128 stands for zero in the data rows.
The rows of a group all lie on one hidden flat surface, such as a line or a plane, and each surface passes through zero.
Each row in order, then its group:
[119, 100, 123, 168, 166, 138, 150, 149] t
[158, 120, 153, 88, 120, 128, 122, 162] l
[92, 137, 104, 168, 135, 128, 133, 93] l
[132, 140, 114, 121, 164, 93, 162, 112] v
[82, 104, 160, 132, 101, 128, 139, 140] u
[130, 142, 115, 121, 163, 90, 161, 113] v
[106, 162, 128, 120, 149, 154, 123, 86] i
[139, 101, 134, 149, 107, 86, 115, 162] i
[132, 141, 114, 123, 164, 87, 163, 113] v
[130, 140, 115, 123, 165, 89, 165, 111] v
[86, 125, 139, 137, 172, 129, 160, 127] t
[176, 109, 114, 152, 107, 136, 106, 146] t
[132, 141, 116, 121, 164, 90, 164, 113] v
[163, 136, 155, 119, 142, 93, 100, 140] w
[110, 159, 125, 114, 151, 161, 129, 88] i
[155, 117, 150, 126, 116, 180, 110, 149] u
[110, 126, 139, 160, 126, 89, 90, 114] i
[157, 139, 155, 120, 143, 93, 91, 134] w
[90, 137, 103, 171, 135, 126, 134, 94] l
[94, 134, 105, 168, 135, 129, 134, 92] l
[131, 141, 116, 121, 166, 89, 163, 113] v
[130, 142, 114, 122, 165, 90, 164, 112] v
[131, 140, 114, 120, 164, 88, 164, 113] v
[107, 163, 140, 86, 110, 115, 123, 101] t
[113, 105, 163, 132, 100, 164, 117, 148] u
[132, 145, 119, 96, 142, 174, 158, 118] i
[74, 106, 152, 136, 107, 114, 139, 132] u
[75, 106, 155, 133, 104, 116, 138, 132] u
[114, 126, 136, 131, 125, 116, 65, 112] w
[183, 145, 113, 123, 144, 155, 112, 133] u
[152, 133, 126, 123, 132, 133, 188, 145] w
[182, 143, 112, 124, 145, 157, 112, 131] u
[82, 135, 143, 123, 166, 122, 157, 121] t
[166, 100, 113, 164, 124, 141, 117, 153] t
[130, 144, 116, 122, 165, 90, 163, 115] v
[162, 155, 93, 126, 156, 110, 126, 111] u
[131, 144, 114, 120, 163, 89, 163, 111] v
[82, 116, 103, 142, 108, 160, 124, 112] w
[91, 129, 115, 130, 135, 80, 146, 110] u
[170, 139, 138, 117, 138, 119, 174, 149] w
[159, 101, 123, 120, 112, 121, 154, 176] i
[145, 115, 155, 127, 110, 180, 110, 152] u
[130, 139, 113, 121, 167, 88, 161, 113] v
[165, 122, 153, 90, 122, 127, 119, 164] l
[74, 114, 142, 135, 115, 100, 143, 123] u
[133, 149, 95, 125, 151, 87, 139, 105] u
[75, 114, 138, 134, 113, 94, 145, 124] u
[177, 117, 114, 138, 94, 133, 100, 138] t
[94, 138, 103, 168, 135, 128, 136, 94] l
[112, 124, 139, 160, 124, 89, 91, 115] i
[119, 159, 138, 82, 100, 117, 115, 104] t
[85, 124, 123, 131, 124, 82, 149, 113] u
[96, 135, 103, 170, 137, 130, 133, 92] l
[107, 133, 137, 158, 131, 96, 88, 104] i
[131, 142, 114, 121, 166, 88, 161, 112] v
[125, 115, 141, 135, 93, 170, 95, 142] v
[167, 100, 113, 167, 126, 139, 117, 149] t
[164, 121, 152, 88, 121, 127, 123, 165] l
[92, 120, 136, 146, 175, 130, 158, 133] t
[175, 153, 95, 122, 154, 129, 122, 122] u
[175, 121, 115, 133, 90, 131, 100, 136] t
[126, 113, 142, 135, 92, 168, 94, 145] v
[173, 131, 117, 124, 87, 130, 99, 132] t
[80, 104, 155, 133, 103, 121, 137, 134] u
[100, 157, 128, 130, 146, 141, 108, 83] i
[93, 137, 104, 166, 133, 129, 135, 94] l
[156, 113, 118, 104, 120, 148, 164, 162] i
[158, 106, 119, 113, 113, 136, 161, 170] i
[109, 128, 137, 135, 126, 117, 66, 113] w
[103, 159, 128, 122, 146, 152, 118, 83] i
[155, 97, 124, 126, 104, 111, 143, 175] i
[123, 115, 143, 135, 93, 168, 95, 145] v
[110, 127, 137, 159, 128, 90, 88, 112] i
[129, 109, 160, 130, 106, 173, 113, 151] u
[102, 148, 138, 147, 141, 115, 93, 91] i
[118, 130, 142, 130, 132, 109, 64, 117] w
[121, 131, 139, 130, 130, 108, 66, 115] w
[132, 139, 115, 120, 164, 88, 163, 110] v
[144, 100, 129, 143, 105, 94, 127, 167] i
[126, 116, 142, 132, 93, 166, 95, 142] v
[181, 139, 122, 121, 136, 166, 109, 134] u
[94, 136, 102, 168, 133, 128, 134, 91] l
[125, 114, 142, 135, 93, 166, 92, 143] v
[175, 132, 133, 125, 127, 173, 111, 142] u
[127, 111, 141, 133, 91, 167, 94, 143] v
[174, 121, 115, 138, 92, 130, 97, 137] t
[130, 142, 113, 120, 164, 90, 164, 113] v
[173, 126, 116, 127, 87, 131, 97, 132] t
[93, 136, 102, 170, 137, 128, 134, 93] l
[145, 152, 126, 94, 85, 120, 105, 115] t
[132, 143, 113, 120, 165, 90, 161, 112] v
[158, 144, 123, 103, 83, 123, 97, 120] t
[175, 111, 113, 148, 99, 135, 101, 141] t
[130, 144, 113, 119, 163, 89, 164, 115] v
[155, 100, 124, 128, 107, 112, 144, 174] i
[81, 126, 125, 133, 125, 85, 146, 114] u
[165, 130, 136, 123, 128, 178, 109, 144] u
[138, 152, 91, 125, 151, 92, 138, 106] u
[176, 136, 146, 116, 142, 108, 161, 152] w
[121, 97, 122, 167, 163, 140, 145, 148] t
[131, 142, 112, 122, 163, 91, 163, 112] v
[163, 119, 152, 85, 120, 129, 122, 162] l
[173, 137, 143, 118, 142, 110, 164, 150] w
[96, 121, 122, 137, 120, 132, 76, 108] w
[172, 103, 112, 159, 120, 139, 109, 146] t
[102, 159, 142, 88, 117, 115, 132, 103] t
[94, 124, 125, 134, 122, 132, 72, 110] w
[124, 115, 142, 135, 92, 165, 91, 144] v
[130, 140, 116, 122, 165, 88, 163, 112] v
[127, 141, 113, 122, 163, 89, 161, 112] v
[93, 134, 107, 168, 134, 129, 136, 91] l
[157, 115, 120, 106, 119, 148, 165, 165] i
[86, 126, 139, 130, 171, 128, 160, 128] t
[153, 98, 126, 133, 107, 105, 139, 172] i
[74, 110, 145, 133, 113, 103, 142, 125] u
[126, 115, 144, 135, 96, 167, 92, 142] v
[132, 139, 115, 122, 162, 89, 164, 114] v
[161, 121, 153, 89, 123, 129, 123, 161] l
[125, 109, 163, 127, 104, 171, 118, 149] u
[133, 113, 160, 128, 106, 174, 112, 149] u
[138, 110, 158, 127, 110, 176, 114, 150] u
[164, 118, 152, 88, 120, 126, 121, 161] l
[140, 137, 119, 95, 138, 171, 164, 135] i
[115, 107, 164, 133, 103, 167, 119, 154] u
[92, 136, 105, 170, 136, 129, 138, 91] l
[124, 115, 141, 133, 94, 167, 94, 145] v
[82, 114, 105, 141, 112, 155, 122, 109] w
[123, 116, 140, 133, 90, 166, 94, 143] v
[87, 116, 101, 139, 112, 162, 146, 115] w
[152, 118, 116, 101, 124, 154, 167, 157] i
[174, 138, 152, 113, 142, 98, 136, 148] w
[152, 116, 120, 103, 121, 153, 169, 160] i
[126, 113, 140, 135, 91, 170, 92, 145] v
[164, 121, 153, 89, 120, 127, 121, 162] l
[178, 152, 99, 122, 154, 130, 120, 122] u
[160, 120, 154, 88, 120, 129, 122, 162] l
[92, 136, 105, 168, 134, 129, 132, 94] l
[110, 122, 138, 158, 123, 89, 92, 117] i
[92, 135, 103, 169, 133, 127, 135, 91] l
[126, 117, 141, 133, 89, 166, 93, 142] v
[93, 137, 103, 168, 137, 128, 133, 93] l
[161, 122, 152, 88, 120, 129, 120, 164] l
[128, 106, 134, 157, 113, 82, 102, 143] i
[176, 133, 132, 123, 132, 173, 113, 142] u
[150, 96, 115, 171, 145, 140, 131, 154] t
[75, 109, 149, 132, 107, 107, 141, 127] u
[125, 114, 142, 136, 90, 165, 93, 143] v
[182, 140, 122, 123, 136, 165, 112, 137] u
[125, 118, 139, 136, 92, 167, 94, 141] v
[126, 114, 145, 136, 90, 165, 95, 141] v
[123, 153, 120, 104, 148, 171, 146, 105] i
[99, 142, 140, 150, 136, 112, 92, 90] i
[130, 141, 113, 123, 166, 90, 165, 113] v
[172, 155, 97, 122, 156, 125, 123, 119] u
[156, 110, 118, 107, 117, 141, 165, 169] i
[152, 148, 125, 100, 83, 122, 100, 115] t
[160, 133, 131, 120, 134, 126, 184, 147] w
[151, 149, 125, 99, 86, 121, 101, 112] t
[108, 140, 101, 126, 144, 75, 146, 106] u
[92, 114, 136, 147, 174, 130, 156, 133] t
[104, 139, 107, 129, 142, 79, 147, 107] u
[95, 160, 142, 88, 122, 115, 133, 105] t
[177, 114, 113, 146, 101, 134, 103, 142] t
[183, 142, 113, 123, 143, 156, 111, 132] u
[130, 141, 113, 122, 164, 89, 161, 114] v
[132, 140, 115, 122, 164, 88, 166, 115] v
[125, 115, 141, 135, 91, 164, 93, 144] v
[133, 142, 116, 121, 163, 90, 162, 114] v
[140, 96, 118, 172, 154, 141, 137, 155] t
[153, 120, 119, 99, 123, 157, 168, 158] i
[162, 123, 152, 88, 118, 126, 122, 161] l
[162, 121, 153, 88, 120, 130, 121, 163] l
[182, 143, 115, 123, 144, 158, 112, 134] u
[164, 120, 153, 89, 123, 129, 119, 163] l
[127, 112, 143, 134, 89, 166, 91, 142] v
[131, 143, 116, 122, 165, 89, 164, 110] v
[126, 113, 142, 136, 91, 169, 93, 145] v
[87, 153, 145, 97, 140, 118, 145, 107] t
[84, 125, 124, 133, 126, 80, 146, 114] u
[92, 122, 122, 138, 118, 134, 74, 108] w
[104, 158, 131, 125, 147, 145, 116, 83] i
[157, 95, 113, 170, 136, 140, 124, 153] t
[132, 142, 114, 119, 164, 88, 163, 109] v
[162, 121, 152, 87, 122, 128, 124, 163] l
[147, 130, 122, 122, 131, 137, 189, 142] w
[93, 137, 104, 170, 135, 128, 135, 93] l
[78, 104, 156, 134, 103, 119, 137, 136] u
[94, 134, 104, 168, 134, 127, 133, 93] l
[124, 114, 141, 133, 92, 170, 94, 145] v
[94, 124, 124, 138, 119, 131, 72, 106] w
[143, 154, 90, 124, 156, 95, 136, 106] u
[166, 122, 151, 88, 122, 129, 122, 164] l
[155, 145, 125, 102, 84, 123, 99, 118] t
How many dimensions does each group's flat surface have? Groups go in the order their names first appear in the answers above:
2 1 1 2 2 2
